In the rows, zero is written as 128.
First come named turns, each shown by rows before and after it. For each pair of rows after them, which turns, in which order, take the first row to the second? The first pair is done for you.
pesab:
[145 137 117 137 114 124 113 137 145 146 152 135 145 126] |-> [136 140 130 155 100 125 136 134 131 141 129 144 135 145]
[118  81 137  94 104  84 120 130 128 144 121 219 191 105] |-> [129 152 143 164 138 105 195 127  83  91  95  86 120 202]
[111 120 126 126 154 110 153 121 120 101 118 135 136 157] |-> [119 120 111 110 168 109 129 127 135 107 139 126 146 140]
[118 115 146 144 108 123 138 134 128 129 112 139 121 131] |-> [132 132 129 139 138 127 126 137 139 125 133  94 117 132]
daguz:
[130 148 142 123 134 146 127 114 141 136 122 174 114 147] |-> [129 142 118 107 170 130 122 116 132 119 124 158 120 148]
[138 138 118 138 145 137 100 126 120 135 151 110 113 122] |-> [138 136 138 140 113 142  98 121 129 155 152 142 127 124]
[130 155 132 149 148 126 153 116 108 116 116 106 120 161] |-> [126 150 153 144 108 128 155 114 123 139 119 150 144 161]
[122 126 135 110 118 120 131 131 149 129 135 157 177 155] |-> [130 140 108 127 164 124 135 135 128 103 130  85 133 153]
Mobi:
[100 138 149 145 115 121 133 124 116 132  93 129 109 108] |-> [111 136 147 126 108 121 104 126 147 152 120 141 135  88]
[128 181 140 135 137 103 152 150 150 131 147 109 133 152] |-> [124 179 152 155 125 111 162 148 139 130 131 112 110 143]
[126 137 117 128 146 117 140 132 109 103 113 118 125 136] |-> [127 131 134 146 117 132 134 132 110 125 106 134 106 111]
fikoz:
[162 143 123  65 124 130 107 134 202 160 173 121 170 139] |-> [140 139 122  54 130 107 135 129 184 139 152 142 192 174]
[116 122 124 110 143 111 142 127 124 106 110 157 144 147] |-> [115 112 125 119 139 115 137 127 113 109 101 162 126 125]
[114  97 134 155 121 145 140 127 119 121 126 109 100  99] |-> [125 106 132 153 119 151 129 129 135 130 143  98 102  96]
[138 125 124 150 122 139 125 136 126 127 117 117  98 118] |-> [145 132 122 146 124 140 120 134 137 131 130 110 104 120]
tese:
[123 141 127 110 168 114 111 132 130 120 129 112 121  96] |-> [116 138 156 141 128 129 128 129 115 129 103 135  99  95]
[139 129 128  85 134 106 125 155 142 141 150 126 177 160] |-> [116  92 113  97 153  89 130 154  95 116 102 143 139 130]
[122  86 115  96 134 139  84 151  98 113 129 143 101  74] |-> [132 110 162 124  70 167 100 148 117 144 131 162 104  95]
[156 141 152 145 126 128 134 138 161 143 154 113 159 157] |-> [138 107 111 130 184 100 125 141 126 109 133 105 136 128]
Then:
Between the rows of a pair lie two turns.
[124 157 149 170  84 171 144 127 107 160  79 124  85 148] |-> [156 182 102 117 146 161 101 136 155 157 147  63 133 152] => fikoz then tese
[114 135 107 119 169 133 128 126 145 131  94 126 121 119] |-> [128 157 129 125 140 146 131 125 168 153 113 127 139 138] => tese then tese
[136 135 125 118 160 123 139 137 114 101 123 103 127 143] |-> [133 123 145 146 124 139 133 135 107 121 106 125  96 112] => fikoz then Mobi
[134 146 135 103 126 118 114 139 142 136 150 144 163 147] |-> [124 154 140 118 132 115 143 138 121 115 129 131 150 174] => fikoz then pesab
[112 109  54 104 203  78  97 141 131 112 132 136 188 120] |-> [ 87  90 124 170 104 102 143 131  95 135  64 217 144 116] => pesab then Mobi
[128 100 138 104 136 130  92 142 136 169 148 142 124  93] |-> [126 109 115 106 180 116 107 142 114 137 142  94 111 115] => daguz then Mobi
[112 124 109 133 129 120 145 107 121 108  91 130 116 142] |-> [129 125 121 139  99 142 117 110 145 140 110 138 106 106] => Mobi then fikoz
[128  79 123 100 159 127  89 109 147 182 112 155 140  72] |-> [124 108 161 172 132 153 147 101 104 168  67 117  76 115] => pesab then fikoz
[105 125  93 114 103 115  83 114 121 122 132 131 105  97] |-> [102 132 110 141  87 122 107 112 105 119 112 127  83 115] => daguz then pesab
[133 112 128 156  96 139 106 120 112 142 137 124  86  91] |-> [126 101  95 126 145 114  99 121 105 116 142 111 100  93] => daguz then daguz
[128 136 152 156 118 111 164 147 115 117  97 103 109 169] |-> [148 156 147 141 119 121 145 149 148 131 132  82 127 174] => fikoz then tese
[169 130  93 101 167 118 103 145 154 120 157  95 124 117] |-> [158 122 125 159 130 137 131 142 113 123 106 105  56 101] => Mobi then Mobi
[114 127 128 156  99 119 126 119 104 144 113 126  80  92] |-> [107 116  94 127 147  93 118 121  96 119 119 120 101  93] => daguz then daguz
[135 136 137 135 117 148 103 122 140 160 128 136 104 106] |-> [125 147 113 116 168 122 125 123 124 123 123 104 125 156] => Mobi then Mobi
[119 134 130 157 145 153 103 146 136 124 131  98  65 116] |-> [106 126 124  93 142 118 103 142 167 129 159 155 163 151] => daguz then Mobi
[121 131 145 135  47 135 105 132 144 172 149 173 148  98] |-> [120 129  89  81 128  98  92 136 150 137 176 141 191 116] => tese then fikoz
[132 143 149 138 103 124 142 125 153 144 151 124 162 169] |-> [114 132 147 147 105 115 163 123 125 127 123 130 148 177] => Mobi then fikoz
[125 115 120 118 146 130 106 126 130 134 118 132 124 100] |-> [123 116 136 131 126 139 113 124 127 141 111 141 117 100] => fikoz then tese
[137 128 158 167  60 136  99 118 112 145 111 140 109  87] |-> [106  99 102 107 143  74 110 119  89  90 105 149 166 116] => daguz then Mobi
[101 128 126 118 135  93 151 123 112 121 110 159 157 158] |-> [111 123 110  99 149  91 122 126 131 130 132 155 169 135] => pesab then pesab
[116 109 103 145 149 111 125 128 119 125 127 125 127 135] |-> [124 113 126 150 111 128 121 128 140 153 138 147 138 131] => tese then Mobi
[120 139 138 148 124 125 156 136 124 115 111 112 116 167] |-> [122 130 109 129 161 114 137 138 126 105 122  95 117 147] => pesab then Mobi
[115 116 173 134  85 169 102 122 133 153 143 141 117  93] |-> [127 145 133 110 156 155  98 126 140 121 172  66 127 123] => Mobi then daguz
[143 127 110 114 166  82  90 119 119 109 147 112 125 109] |-> [140 145 166 168  93 113 130 111 107 131 116 133  97 135] => Mobi then tese
[128 106  99 146 156 140  98 130 107 119 117  98  68  61] |-> [146 138 161 153  61 170 111 123 158 173 147 146 121 102] => pesab then tese
[127 157 115 142 103 113 154 148 114 131 109 108 130 178] |-> [119 141  99 137 126 102 150 150 100 117 100 106 120 164] => tese then tese
[103 115 116 121 150 116 102 130 114 112 138 132 160 114] |-> [ 99 117 115 130 159 119 112 129  97 102 124 118 141 120] => Mobi then pesab
[144 112 142 113 104 131 121 130 158 164 136 153 134 119] |-> [152 129 133 137 127 144 125 134 143 151 131  97  87 117] => daguz then daguz
[147 110 119 102 106 117 115 104 141 164 139 165 181 137] |-> [127 113 116 141 133 110 167 101  82 121  88 133 134 171] => tese then pesab
[115 130 152 139 117 126 174 131 110 128 101 153 119 135] |-> [120 116 107  95 173 105 140 136 125 115 128 137 143 109] => Mobi then daguz
[122 100 117  95 159 104 112 132 115 109 121 152 130  96] |-> [132 105 117  99 156 113  96 133 126 120 134 140 120  81] => fikoz then fikoz
[136 131 139 142  96 166 136 149 137 133 144 137 126  92] |-> [122 123 144 138  93 153 156 145 120 122 122 162 137 109] => tese then pesab
[133 138 145 122 112 134 150 116 136 156 118 122 130 135] |-> [122 122 127 101 137 113 149 115 126 140 109 133 141 133] => daguz then fikoz
[116 104 110  78 136 127  95 126 139 149 148 174 162  86] |-> [115  95 123 100 116 141  96 123 129 158 133 182 136  70] => tese then fikoz
[140 111 131 127 109 137 103 128 159 148 137 166 122  71] |-> [125 132 156 170  96 139 165 119 120 125  94 149  97 131] => tese then pesab
[105 125 112 134 162 159 119 129  97 136  83  98  59  80] |-> [114 126 152 113  90 173 100 125 152 188 116 170 122  78] => fikoz then daguz
[130 123 140 135 103 131 130 128 129 135 129 147 131 130] |-> [121 114 121 131 133 119 135 128 110 115 117 136 121 130] => daguz then Mobi
[123  98 115 114 125 129  99 156  98 134  74 191 120  95] |-> [144 115  97 126 152 145  82 162 101 131  93 127  85  78] => daguz then fikoz
[104 106 100 113 153  96 130 119 126 101 107 152 144 128] |-> [118 117 120 162 130 130 128 123 114 115  94 120  81 105] => fikoz then daguz
[114  96 122 131 119 123 118 129 110 136 119 163 123 107] |-> [119 117 144 147  94 134 140 126 117 143 119 158 126 140] => pesab then daguz
[148 114 163 131  95 134 134 131 159 127 145 153 143 178] |-> [142 105 124  99 151 110 121 135 153 101 154 134 157 172] => fikoz then tese
[134 128 177 131 112 136 121 135 130 162 111 176 138 112] |-> [125 141 146 107 170 103 144 137 115 120 110 139 165 166] => Mobi then Mobi
[114 109 129 141 141 113 146 126 106 107 110 131 114 116] |-> [132 117 127 146 138 128 123 128 121 125 130 112  98  91] => fikoz then fikoz
[154 151 149 184  99 186 110 134 143 152 144  80  57  88] |-> [151 168  98 118 184 137 117 136 155 107 181  39 130 152] => Mobi then Mobi
[132 121 118 139 156 129 133 128 110 111 116 111 107 126] |-> [142 125 141 121 117 136 116 126 149 144 145 149 146 119] => daguz then Mobi
[121 117 147 112 104 113 128 128 134 137 140 171 167 137] |-> [124 140 129 117 144 107 147 131 121 108 142 112 157 175] => Mobi then pesab
[112 123 120 156 111 131 115 109 120 138 113 154 107  91] |-> [129 142 115 151 121 143 100 113 141 147 139 118 110  90] => pesab then Mobi
[118 121 136 152 161 137 150 132 113  50 103  83 113 183] |-> [113 108 187 169  75 156 149 125 129  95  92 164 125 164] => fikoz then daguz
[133 130 173 139 118 169 108 114 148 150 132 115 108 125] |-> [105  90 141  97 156 130 105 111 131 126 115 159 139 111] => daguz then tese
[131 167 135 100 123 122 145 126 167 126 153 118 184 197] |-> [110 155 142 122 121 112 179 119 125 106 107 131 159 210] => pesab then Mobi
[114 124 129 135 128 137 132 124 153 134 137 135 140 131] |-> [117 131 128 146 131 142 134 125 150 130 134 118 125 131] => daguz then daguz
[123 125 114 113 158 113 128 137 117 115 129  97 129 139] |-> [143 132 137 124 114 140 109 138 142 150 148 106 122 113] => daguz then pesab
[108 111 115 120 141 102 131 128 103 106 101 151 133 127] |-> [113 115 143 139 100 122 136 126 111 128  99 165 123 126] => daguz then daguz
[135 143 144 154 101 145 135 122 122 139 125 113 110 137] |-> [129 128 144 142  90 143 123 123 127 148 127 148 125 119] => pesab then pesab
[101  97 142 160 108 122 168 129  78 114  72 156  92 128] |-> [138 120 108 156 155 142 119 140 107 121 121  68  60  93] => pesab then Mobi
[ 89 116 132 114 114 105 152 144 131  97  81 149 112 160] |-> [119 151 153 116  78 135 133 147 179 134 126 134 127 167] => fikoz then tese
[143 112 123 109  97 126  80 124 154 166 161 183 164  68] |-> [131 150 164 196  74 150 165 116  92 135  99 128  88 144] => pesab then fikoz
[ 96  83 124 129 123 113 120 137 104 102  92 175 121  92] |-> [136 124 157 142  70 155 102 140 160 151 142 155 134 101] => fikoz then tese
[114 121 109 108 144 100 165 138 132 116 157 105 143 165] |-> [105  96 141 147  90 122 159 136 114 142 127 153  97 112] => tese then Mobi
[137 147 152 140 107 133 144 128 128 135 125 130 123 149] |-> [134 124 112 122 156 118 118 133 117 117 127 115 108 111] => pesab then tese
[146 152 143 153  83 150 113 123 160 141 128 108  95 140] |-> [119 143 139 134 100 114 154 116 138 111 106 134 135 192] => daguz then pesab
[110  99 101 111 176  94 134 132 110 103 119 125 159 141] |-> [106 106 154 147 104 118 160 126 110 130  97 167 149 156] => pesab then tese
[112 113 108 136 113 118 132 133 116 106 108 175 130 116] |-> [116 114  99 117 126 111 123 135 130 108 125 171 151 122] => Mobi then Mobi
[119 152 145 125 138 132 144 125 162 127 146 131 146 165] |-> [107 143 152 147 133 135 161 124 135 116 116 137 118 162] => Mobi then fikoz
[ 66  72 123 107 151 120 125 133 105 125 104 186 160  78] |-> [ 93  99  86  95 206 129  98 143 127 116 148 101 151  77] => pesab then pesab
[127 135 149 147  96 143 130 126 144 155 126 132 143 135] |-> [127 131 126 117 125 127 122 128 151 142 143 128 172 142] => pesab then daguz
[136 133 111 140 138 138 119 125 142 140 122 111 143  91] |-> [138 143 129 156 117 146 130 124 142 147 120 111 138 102] => Mobi then daguz
[140 118 148 144 118 131 132 125 130 120 120 132 113 138] |-> [146 112 130 119 139 123 111 128 145 119 139 125 129 125] => Mobi then tese
[122 130 107 115 144 111 136 118 120 118 124 115 146 111] |-> [120 126 119 133 132 119 139 117 108 120 108 122 125 100] => fikoz then Mobi
[115 124 116 130 117 138 136 110 101 100 110 136 153 162] |-> [121 137 114 134 122 142 134 111 105 100 119 113 148 169] => tese then daguz
[132 106 128 104 111  97 139 122 122 130 136 170 151 151] |-> [135  93 101  97 143  94 113 127 119 126 142 150 128 116] => daguz then pesab
[163 137 122 144 181 148 112 168 140 124 147  58 100 115] |-> [159 114 111 102 181 129  85 168 163 134 165 107 147  94] => daguz then tese
[117 137 118 104 131 110 145 125 135 105 131 139 189 177] |-> [132 148 148 177  93 159 144 127 116 126 110 103  90 135] => daguz then Mobi
[109 137 133 125 144 137 114 117 126 126 107 123  93 112] |-> [114 146 150 125 116 148 110 117 145 142 119 134 105 116] => pesab then tese
[128 122 137 132 117 123 133 131 132 138 110 146 133 126] |-> [134 123 130 119 129 119 121 132 143 140 123 139 146 127] => fikoz then Mobi
[106 110 175 165  63 130 199 113  86 122  89 165 102 160] |-> [142 143 154  91  82 124 152 118 175 150 186 147 203 183] => tese then pesab
[157 132 141 117  87 151 119 125 139 134 174 124 123 131] |-> [130 104 105 109 150 116 133 125  93  86 138 115 106 128] => Mobi then tese
[102 132 134 151 125 130 145 125 112 148 106 139 107 129] |-> [ 98 129 117 136 154 116 143 127 106 135 109 127 111 129] => daguz then daguz
[125 123 122 124 145 111 128 129 126 108 128 125 138 139] |-> [137 132 143 145 112 138 120 128 139 135 136 126 119 123] => daguz then Mobi
[144 153 131 125 138 141  93 129 138 145 150  98 141 106] |-> [124 143 163 146  92 140 127 123 121 149 115 149 142 125] => daguz then pesab
[130 133 154 149 105 139 146 109 119 139 113 119  83 126] |-> [146 156 136 127 133 134 142 111 139 133 146  84 115 156] => tese then Mobi
[152 129  99  73 137 131 103 138 152 144 159 154 174 109] |-> [118 122  90 100 172 109 158 133  84  88  96 134 134 145] => Mobi then fikoz
[138 102 122 108 134 126 110 128 141 139 134 142 120  92] |-> [145 126 114 124 153 132 122 129 133 124 137  92 104 116] => pesab then pesab
[146 166 118 138 107 136  95 122 162 123 142 102 164 157] |-> [127 142  89 118 149 108  95 123 138  94 127 105 165 148] => pesab then daguz
[106 102 100 119 140 122 116 137  97 125 121 145 119 112] |-> [107 116 129 148 103 141 134 135  95 134 111 144 103 130] => pesab then daguz
[130 110 133 107 123 106 117 135 142 142 143 144 124  89] |-> [139 137 140 139 129 123 139 134 130 128 135  93  87 114] => Mobi then daguz
[115 135  99  95 160 103 111 126 116 100  84 105  98  86] |-> [124 157 168 118  61 132 132 121 145 147  88 159 123 115] => pesab then tese
[139 102 126 116  95 141 107 134 141 115 129 152  78  94] |-> [153 125 113 110 123 144 103 136 151 108 151 102  78 108] => Mobi then daguz
[127 160 102 114 141 136 125 135 134 126 141 109 134 150] |-> [125 153 112 107 120 135 124 134 143 138 143 140 152 152] => daguz then daguz
[143 122  76 113 135 106 105 113 155 156 138 111 183 135] |-> [130 116 123 160  69 130 136 107 134 174  98 153 149 134] => tese then tese
[120 108 156 136  77 154 118 125 142 155 124 191 118 102] |-> [ 98  90  96 115 170 110 131 126  94  89 100 149 106 113] => daguz then Mobi
[122 116  96 135 158 114 125 130  90 111 120  96 111 130] |-> [109 108 125 120 106 108 138 124 105 132 117 170 162 147] => tese then daguz
[133 145  68 113 147 120 133 135 162 139 156 132 124 143] |-> [110 121  80 134 136 113 160 130 124 126 108 165  99 140] => fikoz then tese
[138 100  98 115 148 133 112 129 125 114  99 128  98 109] |-> [142 100  93 106 147 132 103 130 137 119 109 130 108 103] => Mobi then Mobi
[139 154 135 100 154 117 157 148 153  89 110 121 153 177] |-> [140 158 156 133 129 136 170 146 138  95  93 114 119 174] => daguz then fikoz
[120 115 136 128 118 120 132 123 121 126 112 145 125 114] |-> [127 132 138 140 127 123 148 122 117 118 115 117 118 140] => Mobi then pesab
[142 131 129 147 122 131 103 136 139 133 135 119 111 103] |-> [134 124 116 140 141 119 106 134 128 121 129 116 111 104] => fikoz then tese
[153 128 154 142 116 157 134 135  88 155 145 147 126 145] |-> [155 122 120 129 163 147 114 140  85 138 153 117 114 126] => pesab then tese
[ 87  98 138 151 128  92 163  97  62  99  63 168 110 132] |-> [129 146  94  79 185  84 120 107 138 105 162 100 195 166] => tese then tese
[146 142 110 117 166 118 110 116 127 115 151  72 124 133] |-> [125  98 136 105 111 112 101 109 128 145 131 176 145  94] => pesab then fikoz
[124 127 106 106 179  99 127 136 108 112 119 118 155 138] |-> [155 148 149 151 110 153 108 138 140 165 138 113 115 109] => daguz then Mobi
[115 112 100 151 149 124 107 135 101 124 106 120 102  99] |-> [123 114  90 124 156 122  85 138 127 134 134 121 131  93] => Mobi then Mobi
[103 109 129 130 125 115 141 120 113 108  98 162 133 139] |-> [115 127 146 133 101 124 143 120 135 124 114 165 151 154] => tese then fikoz
[125  91 102  70 140 102 102 123 161 133 144 157 161  93] |-> [116 103 164 135  61 133 149 114 137 153  99 182 120 115] => pesab then Mobi
[162 127 123 121 142 126  80 138 120 141 114 159 121  79] |-> [175 157 131 152 137 144  96 137 115 135 114 111  91 102] => Mobi then daguz
[123 143 150 118  89 108 126 124 126 119 122 150 137 130] |-> [122 147 141 112 105  99 132 121 120 105 121 140 145 144] => Mobi then Mobi
[143 157 147 100 138 113 103 125 137 141 134 115 114 116] |-> [128 149 161 101 117 106 120 121 130 138 116 151 130 130] => fikoz then pesab
[109 127 152 116 102 112 164 123 125 118 116 168 166 171] |-> [124 120 126  82 124 106 119 129 154 132 153 161 186 135] => pesab then pesab
[130 154 116 121 147 106 161 142 115  83 119  91 118 183] |-> [148 157 166 137  61 141 141 141 157 145 136 145 127 157] => daguz then Mobi
[121 146 115 129 139 107 165 123 119 129 114 122 142 178] |-> [131 145 145 157  88 136 152 122 129 162 112 138 115 146] => daguz then Mobi
[147 133 141 119 143 144 128 133 148 128 132 109 135 112] |-> [140 124 141 108 139 138 129 129 148 130 131 132 152 114] => pesab then tese
[123 129 135 135 122 129 151 120 113 116 111 131 106 145] |-> [122 118 136 127 115 129 143 120 115 126 110 153 111 127] => daguz then fikoz
[131 122 122 112 124 115 117 118 141 136 136 146 155 121] |-> [123 133 128 130 127 111 147 116 118 119 114 132 141 153] => pesab then daguz
[144 149 127 129 149 135 152 124 117 136 121  72 149 161] |-> [137 140 145 148 123 139 166 120 100 141  99  93 129 156] => tese then tese
[140 174 132 174  74 152 144 131 143 150 116 137 121 146] |-> [135 173  86 160 147 127 147 135 120 108 113  84 109 155] => tese then Mobi
[160 138 175 100  63 164 124 137 172 180 147 159 184 137] |-> [120 103  92  98 202 106 156 137  75  77  86  91 127 142] => tese then Mobi
[131  97 131 112 129 101 122  81 122 155 136 193 145 106] |-> [125  88 109 124 162  96 123  81  97 135 117 166 110  94] => daguz then pesab
[ 94 116 117 156 153 126 153 124  70  84  95 102  91 134] |-> [103 100  89 129 176 121 109 132  88  92 121  99  98  86] => pesab then Mobi
[133 106 118 126 107 136  87 162 141 138 123 142 121  95] |-> [145 135 119 143 122 145  99 162 136 129 129  89 102 122] => Mobi then daguz
[123 121 139 108 106 112 120 118 142 144 136 163 165 147] |-> [128 148 134 137 133 118 149 120 118 118 124  99 128 184] => fikoz then pesab
